One turning vector, and how many steps it has turned
The counts run from 0 to 171.
[  3 -10   7   5  18   9   3   4 -17  -1   9 -10 -18  10   5  -2   7  -5
  -6 -35  -2   1   0  -2   6  -2   0   6  -2 -13  20  22  -2  -6  27  -9
 -16 -10 -13   1  -7 -20 -12   1 -15  13  27  -2  -4  -4   8  11   4  -1
   2  -2   2  -3   6   3   4 -15  -7   6   7   0  -2   1 -10  -6   5  18] : 52
[  1  23 -10  -2   4 -12  -5  -8   4 -16  26  20  15  12   1  -1  -3   7
  10   9  -4  -6  -3  13 -13 -12  -4  -5  -1  17   5   2  19   1  -1  -1
  10  16  10   8 -19  13   6   1  -1  -2   7   5  -6  -4   7  -1   1 -11
  -5  20  -4  -7 -16  23   4   6  -4  23  -9   8  14  -2 -23  12   1  13] : 12
[ -5  -2  -1   9   2  19 -17  16  22  -5   2  -2   6  -9  -6  -4   6  11
  10  -6 -10  -2 -23   2  -5   7   1  -4  -1  16  12  -1 -10   1   9   0
   9 -11  -3  20   1   7  22  -4   5  -6 -20  11  11   0  -9 -11  -4  13
  -4   5  -3   2   7 -28 -16   3 -10 -14 -16 -22   1   1   6   5   4 -11] : 119
[  8  -3 -15  10   2  -4 -12   0  -9   7  11  -7  10  -4   0  -6 -15   2
   1  11 -10   1  18  14 -16 -16 -11  13  -4   2 -10  -8 -18  -4  -2  13
  17  14   3   6 -11  13  12 -11  10  -2  -2  -3   0  13  13  -1  -1 -16
 -14  14  -7 -22 -28   2   6  -5   8  -4   1  17 -20  -5  -2   4   7  11] : 151
[ -4 -13  -2  -1  -5  -5 -23  18   3 -15 -12  -3 -14   6   8 -11  -1   6
  -8 -12   1   0  10   8  -8   6  -5 -21  -3  11  19   5   5  -5 -15   9
  -3 -13 -17  -7   9   0  -4 -18   6   3 -19   5  -5  -3   2  -3  -2   1
  -3   5  15   9   0   0  17  -1   1  -4   2 -19  29 -17  -3 -17  -7  -5] : 82
[ -8   3  13   0   2  11  -1   3  -6  -9  -2  12   1   6 -14  14   3  -8
  -2   3   1  12 -24 -14  25   3  10   1   5 -14 -14   3 -15  -3  12 -22
   6 -17  14  11   2 -19 -23   6  -8  12  16  -4   1  -3   1   6 -12   3
  11  -4   3   4  13 -22  -9  -2   6   9   3  -1 -27   7  -4   0  17   3] : 126
[ -5  -7   1 -11   9 -18  12  12 -15   2 -14  -9  -9  11  -1  14  -2 -14
 -18 -12  11  11  13  -6   3  13   2 -16  -8 -12  -2 -13  -4  -6 -11 -10
  -4 -18  -6 -16  23  -9 -15 -11  10  13  -5  -3 -13  -7  -8   4  -4  -3
  15   2  21   4   4   3  -3   2  13   0   6 -19  12  -8  -4 -22  -8  -3] : 164
[  9 -13  -7   5  -5  -5  30 -17  -8  12  -3 -16 -27 -20  -6 -15   8  -2
   2  -1  -1  -6   5  13  -5  -3   1   5  -9  -8   3  10   2   8  28   6
 -26   6  -3  -9   6  -1  -8  12   1 -10   4 -13  15   3  -6  10   7   8
  -4 -12   3  10  14  -7 -13  -2  14  -8  11  11   6   4   0   6   2 -20] : 56
[ -4  -5  -2  10  11  -8  28  -2  -6  20   4 -14   9 -18   1 -13  -7   3
   0  -2   2  -3  24  12 -12   6  -1  12 -11 -13  -5 -18 -19   7  20  -2
 -20  17 -14  -2   1 -12   9   5  19 -12  11   3  -3  16  -1  -3   3 -12
  -4  -6   3 -15 -12  -1  -6  -2   4  -5  16   8  -2   0  12   8   9   3] : 59
[  1  14 -15  -7  -8  -7  -3 -10  10 -14  21  11  14   3  -5  -4  -7   9
   3   5  -7  -6  -3  14 -11  -8  -8  -9   1  22   5  -5  25  -5   0   4
  12  18   7  -1 -18  15  12  -8   8  -7  -3   1   0  -5   4  -1   2  -8
  -5  21   0 -10 -18  24   5   7  -2  15  -8   6  16  -8 -20  10  -6   7] : 11
[ -8 -10  -2  -1   2  -7 -10   6  20 -14   1  -2  16   0 -14  -7  -2  13
  -2 -10   0   6 -13  -8  -3   9   4  -8   5   1  -6   3  14 -11 -22  16
  17 -16 -17  -8   4   5   7   9 -16   6  -8  16  12  13  -1   3  11   5
 -15  -4   0 -17  -7   8   3  13 -17  10 -28  -1  -4 -13  -5   3 -18  16] : 100
[-13  -9   1  -1  11  -9  -5   3  19 -10   0   5  25   5 -14  -6  -4  19
   6  -7   4   3  -9  -4 -10   4  12  -3   2  -1 -10  -5   8 -12 -18  10
  14 -18 -14  -6  10   5   8  14 -16   6  -2  18   8  21   2   5   2   4
 -14  -7  -7 -15 -11  -1   3  12 -10   9 -28   4  -7  -5   0   1  -8  17] : 99
[ -3 -30  -8  -2 -28  11   3  -9   4   6   2 -12   0 -18 -13  -7   2   8
 -11  -2 -14  -3  -2  20  11  13  -1 -10  10 -19 -11  -5   6  -2  -2  -3
  -4  13   7 -13 -13  -9  -5 -11   0  12   5 -15  17  -8  -3   0   0   2
  -5  -4  -8  -9  -8   2  15  -9  -3   5  18  25  -6 -13   9  -2   7  -2] : 131
[ -2  12   5  -1   3 -14  -7 -19   3 -18  -1   9   6   1   7   0   6 -16
  10  -3   6 -14  -1  -6   9   6 -17   1  11   5  -2  23  19   4 -16 -12
   5  14   5  -7 -13   5  -1  12 -10  -2  17 -10  -6 -13   4  -2   7  -6
 -12  -8  -1   0  -1  30  12  15 -18   7   2  10   4   1  -6  14 -18  -9] : 104
[ -1   7  11   2   5  -7   8 -12  -7  -4  12 -14  15  -8   6   3   5 -18
   4  20   7 -13  -1   5  10  13 -16 -26   8  -3 -19   7  12  -9 -12 -10
   7  -2   1  -7   4   3 -15   2   8 -11  27 -18  -4  -4   6   8  10  -8
  -3  -6  -7 -10 -14  10  -9  11 -17   1  13  18   3   8   9   2 -15  -1] : 21
[ -5  -6  -1   9 -18  12   5  -2  16   2 -10 -10 -25 -14   4 -24   4   5
   5 -15 -10  -3   3  -3  -3   1   4  16  -1  -5  23  20   4  15   9  14
 -21  11 -10  -6 -18  -4  12  14   2  -7  -8   7  15   2  -8  -6  15  13
  -2 -16   4   5  12   7   6  -1  -7 -16  -3   0  10  -3   0  16   0 -15] : 139
[  0  -7   3  -1  15 -10  -3  -1  12  -2 -11  12  28  -3   0   9  10 -11
   3  -6  13  -2  -6 -12  -2  10   2 -17 -17   2 -12  -9   1  -5  -3 -18
  -6 -22  -8  -4  29  -5  -6  -5 -14   2   1  -9   8   4  -3  13  -6  -2
 -24  -8   3  14   4 -13   3  13   1   1 -13  -5   3  -4  30 -14  -4 -12] : 25
[ -3  -8   9   5  17   6  -6   1 -11   1  10 -11 -11  11   6  -6   2  -8
   0 -29   0  -5   0  -2   7  -3  -4   8   6 -11  21  24  -3  -7  24 -13
 -10   0 -14   2 -18 -21  -7  -3 -11  11  27   1  -4  -4  10   6   1  -3
  -4   2  -6 -13  -4   7  13 -15 -10   6   9  11  -9   2  -8  -2  11  20] : 51
[ -6 -16   2  -1   3   0 -22  19   1  -7 -12  -9  -7  13   7  -8  -4   9
 -10 -15   6   1  14   4 -10   6  -2 -19  -8  -2  15  -3  -3 -11 -18   5
   0 -21 -20 -10  18  -2  -1 -17   4   7 -14   7  -9   5   4  -5  -6   1
   0   6  13   3  -4  -4  17  -7   2  -2  -1 -14  22 -15   1 -20  -4   6] : 81
[ 11  -6 -11  15  14  -4 -16   6 -15   2  15  -6  12   7   5  -2 -12   2
  -1   2  -6   6  18  16 -13 -14 -15  12  -2  -1 -12  -7 -19  -6  -5  11
  14   5  -2  11  -6   9  10 -10   6   2   5  -3  -6  10  16   2   3 -19
 -11  12  -6 -24 -28   5   8  -4   6   3  -1  10 -13  -5  -4   1  11  20] : 152
[ 12   7   1  11  17  -2  -4  -4   6  12  11  14  25   4  21   7  14   2
   4   6   0 -11   0   9  -9   1  -1  -7 -18   9  -7 -14 -12  12   1 -27
 -12  10   6  16  11   6  13 -10   2  -9  11   4   0  -5   1  -9 -15 -16
  -9  11  -7   5  -6 -13  -4  -4  -1  11   3  -9  20   9  13  -6  13  -5] : 115
[  6   7  -9  -4  -9 -12  25 -17   3  -8  12  13  11  -7 -19  -3  -1  19
  -2  25  -1   2  -1  17   0  -6   2 -15  -1  14 -24 -14  17   4   0  13
   8   9  14  -1   0   9 -17   6   6 -10   3   0   0  -6   2   7   9  -6
  13   7  -6   5  -8  10 -12   8   9  18   8   7  11  -5 -11   6  -9   8] : 94
[ -1   9  10   5  14 -14   6  -8  -7  -5   9  -5  23  -5   9   7   9 -19
   3  15  13 -13   2  -1   8  14 -11 -25   2  -9 -24   2   3  -8 -12 -20
   2  -5  -3  -3  11  -3 -18   0   3  -7  29 -16  -6  -1   8   7   0 -15
  -9  -7  -3   0 -11   5  -2  11 -11  10  13  15   3   6  15   1  -9  -1] : 22
[ 12  -3  -2  -3   4   2  -4  13 -22  10   5 -15 -13  22   4  20 -10 -19
 -15  -6  -2  26   3 -11  13  -9  -5   9   5 -16  -1   8 -17 -10  -8   9
  22 -19  10  -3  -3   2   2   0   6  18  -1   1 -10   5   7   8   9   1
  19   3   3 -10  -6   5  -1  -4  -4  -8 -18  -8 -23   0  -7  -5  -3  13] : 71
[ 14 -12  -6  16  20 -10 -25  17 -21 -11  12  -2  -3  17   1   4   1   0
  -5 -14  -2  12   7   7  -7 -14 -15  11  -6  -6   0  10 -21  -6 -10  12
  13 -15  -2  20  13   8  -3   3  -7  13   3   3  -3   3  16   9   3 -12
  -7   7   1 -10 -15  -2   6   1   6   7 -21 -11  -9  -3  -7  -3   2  15] : 154
[ 18  21 -13   8   0  -6  14   0  -4  15  -4   2 -16  -6   0  -2  -8  -2
 -11   2  -4  20   1 -21   6 -16   9  10 -25   5  -1  -4 -13   7  10   8
  -4 -11  -8   1  13  -3 -11   4   0  -7   0  -2   2   6   3  22   4  -8
   0   0  18   7  15  -7 -22  -4  22  -1 -11  -9 -12  -7 -12  -1  11   6] : 146
[  0   4  -9  -4 -11  -5  24  -6   4   2   9  -3  -5  -6 -22   4  -6  20
 -10  10  -2  18  -6   3   9   3   6 -20  -1  17  -5 -10  19  -8  12  20
  12 -11   1 -12   1   3 -13  -2   9  -5  -8   4  -1  -9  -2   7  14   5
  20  12  -4   9   3   5 -21  -3   7   7   5  -8   9 -10 -14  -5 -19  13] : 92
[ -4  23   6  14  -1   5  17  -1  -1  13   8 -12 -14  -7  16  -9 -11  -7
   0  -5  -2  -1  15 -10   7   2  -7  17  -6  -8  12   6 -15  12  11   0
 -16  17 -13  -5 -25 -13   5   4  22 -13  20   6 -12   3   6  -4  12 -11
   9  -4   4  -8  -2  16  -1  -8  -9  -6  17   1   2  -1 -10  16   5  10] : 142
[ -8   8  -6   2   2   1  -6   1 -11  -1   0   8   2  12  -2   6 -18 -17
  10   5   0   7  14   0  -2 -15 -11  35   7  -5  -1   2 -20   1   0   9
  14  18  19  12 -26   7  19   6  11   2  -7  -1 -13  13   3 -12   3  -4
   7   0   3 -11  -9   7   9   7  -1 -15  -9  11 -23   8  -3  21   5  -6] : 68
[ 12  -3 -19  10  -9  -6  -3  -7  -4  13   4  -7   2 -13  -5 -12 -17   5
   3  16 -12   3  17  15 -15 -20  -9  14  -6   5 -10 -13 -13  -4   2  19
   9  14   4   2 -10  14  12 -10   9 -10  -8  -8   7  10   5   1   5 -12
 -17   7  -4 -14 -15  -2   0  -3  13 -12   2  22 -20  -3   1  10   9   2] : 150
[ 11   5   4   1   0  14   5  -1  10  14  -5  11  -5   4   2  18  15  10
   3  -5  -2  13 -21 -13  20  -1  14   8  -9   6   4   7  -2  12   8 -10
  -1 -13  19  10   5  -2   6   9  -6   5  -8  16   5  -9  -9  -7  -3  15
  19  -1  -8  21  23 -18 -21  -7 -11  -4 -11 -31   1   9   1   2  -1 -13] : 35
[  0  10  10   8 -17  19   6  -2   6  17   8  -6  11 -11   3   1  -2  14
  -5  18 -11  -5 -11   3  16  14   2  -7   7 -10 -19 -14 -12   2 -14 -13
   5  11  11   1 -14  -4  -1  -9  19  -5  17   9   1  -2  -4 -11  -9  -7
   9   2  -8 -19  -9  -8 -16 -12  -7   3  22   7 -11   2  -4  10  15   8] : 40
[-18  -1  -4 -17   1   0   5   0   6   2   1  15  19  19   1  -3 -17   7
   9   1   3   0  20  14 -20  -5  12   1  -7   4  10 -21   6  -1   5  -1
  -6  14  10  -7 -13   3  20 -12  17  -2 -15  12 -14  11  -4 -18 -14  -1
  11  10  -2   0 -20   5  20  -2   2   3   3   7  16  -2   4  -2   9   1] : 170
[  2  10  12 -14  20  -3  11 -17   5  20 -11  -5   9   9   9  15   1 -16
   1 -11  11   1  -4 -25   9   4  13   5 -12   1   8   8  10  -8   5 -22
  -2 -22  -5 -20   8  -6  11  -1 -18  -5   8  -4   0   7  -9   4  -9   6
 -11 -10   0   6  14  -1  -9   2 -16  -8 -11   1 -14  11  12 -12 -11  -9] : 108
[ 11 -11   4   5  12   0   9   2 -13   0   5 -14 -26   2   0   0  14  -6
  -6 -29  -2   6  -7  -5  10   0   0   4  -6  -9  19  25   1  -5  29  -7
 -20 -14 -13   0   3 -18 -14   7 -15  12  21  -3   3  -3   4  18   6   5
   2  -1   2   7  13   2  -4 -11   2   7   0  -5   1   1  -9  -7   2  10] : 53
[ -3  11  11  -4  -5 -16  24 -13 -15  -4 -11  -1 -12   0   1  -5   1   4
   2   6  11  -5  19   9   4  11  -1  -8   3   3  -6   1  12   6 -16  -6
  -7  16   3 -12  -1  -1 -15   3  14  -6   5   5 -19 -13  -5 -14   2  -8
  19  -1   8   6   3  19  -5  -1   7   2  35  -2  23   2 -17  -5 -15 -10] : 2
[ -1 -17   2   1   0  -8  -8  -5 -18 -16 -18 -12 -21   3  -4 -10   1 -10
  12   8   2  -7   9  17  -9  -6 -15   7  18  -4  -2  27  -4  -2  -8  20
   8   2  11   1   4  15  -3  11  -2   1 -16 -11  -1   1  -2 -10   2   7
   6 -12   4   3   8  -2   3  11   6 -23   1   3 -10  12  -2   7 -18 -27] : 158
[ -1  -1   8   1  23 -16  -2  -1   3  -2  -4  10  27  -2   7   9  10 -16
  -1  -2  14  -6  -1 -11   2   9  -3 -15 -13  -6 -17  -8  -1  -2  -5 -25
  -5 -18  -9   0  29  -6 -10  -3 -12   1  15  -9   0   4   3  11  -7  -8
 -19  -8   4  10   0  -7   0  14  -2  10  -4  -2   2   3  24 -12  -1  -3] : 24
[  1   5   6   4  14   8  -4  -1   5   4  12  12  20  10  14  21  12  -4
   7 -18   2   2  -1  -3  15   2  -6  11   1   6   2   0  -8  12  10 -25
  -5   9  10  18 -11 -15  12  -6   3   7   8   9 -12 -16   4 -15   0 -11
   6  14 -14  11  -1   6   9  -6 -23   8   4 -22  11   7  11  -1  -1   0] : 32
[-10  -7   3  -2  13 -10   2  -1  12  -9   2  17  31  10 -12  -6  -6  20
   8   1   9   3  -4  -3 -15   0  18  -4   0  -3 -15 -11   3  -6 -16   6
  11 -12  -9   0   8   5   3  19 -14   4   2  23   2  22   1   1  -5   1
  -9  -6  -7 -14 -16  -1   2  11  -3  18 -20   6 -12  -2  -1   3   2  17] : 98
[ 20  -9  -6  -1 -21  -7  -2  -9 -21   7 -11  -6 -20   6   6   4   3 -10
  -6  28  -4   0   9  18   1  -9  -7  -8  -2 -13 -17  13   1   0 -25   6
   4  -2  25 -10   9  20 -15   0   6   1  -5 -21   4   0  -5   5  -1  -1
  12 -11   4   8  -3  -1   2   0  14  -2   7  13   2   4   1  -5  -1 -18] : 75
[ -2 -24  -7  -9 -24  13   5  -7   7   5 -10  -8  -7 -15 -22  -1   2   6
 -11   2 -11   5 -14   3  16  10  10  -8   9 -14  -9  -1   6 -10  10   3
   5  -9  10 -13  -3 -12 -12  -7  -9  11  -4 -15  21  -5 -11   9  -4  14
  -2  -5  -2  -1  10 -19   0  -6   3  -6   1  16 -25  -5   9  -6   4  -6] : 129
[ -6  -1  -3   8  -8  20 -17  14  23  -9   3  -9   2 -12  -6  -3   5   9
   7   2 -14  -5 -23   6   3  12  -6  -7  12  17  12   6  -7   2   7   4
  16  -5   5  16  -6   4  19  -8  11 -10 -18   9  11  -3  -4 -14   3  12
  -6   8  -5   0   7 -22 -13   4 -15 -15 -11 -17   1   1   0  12  -2 -10] : 120
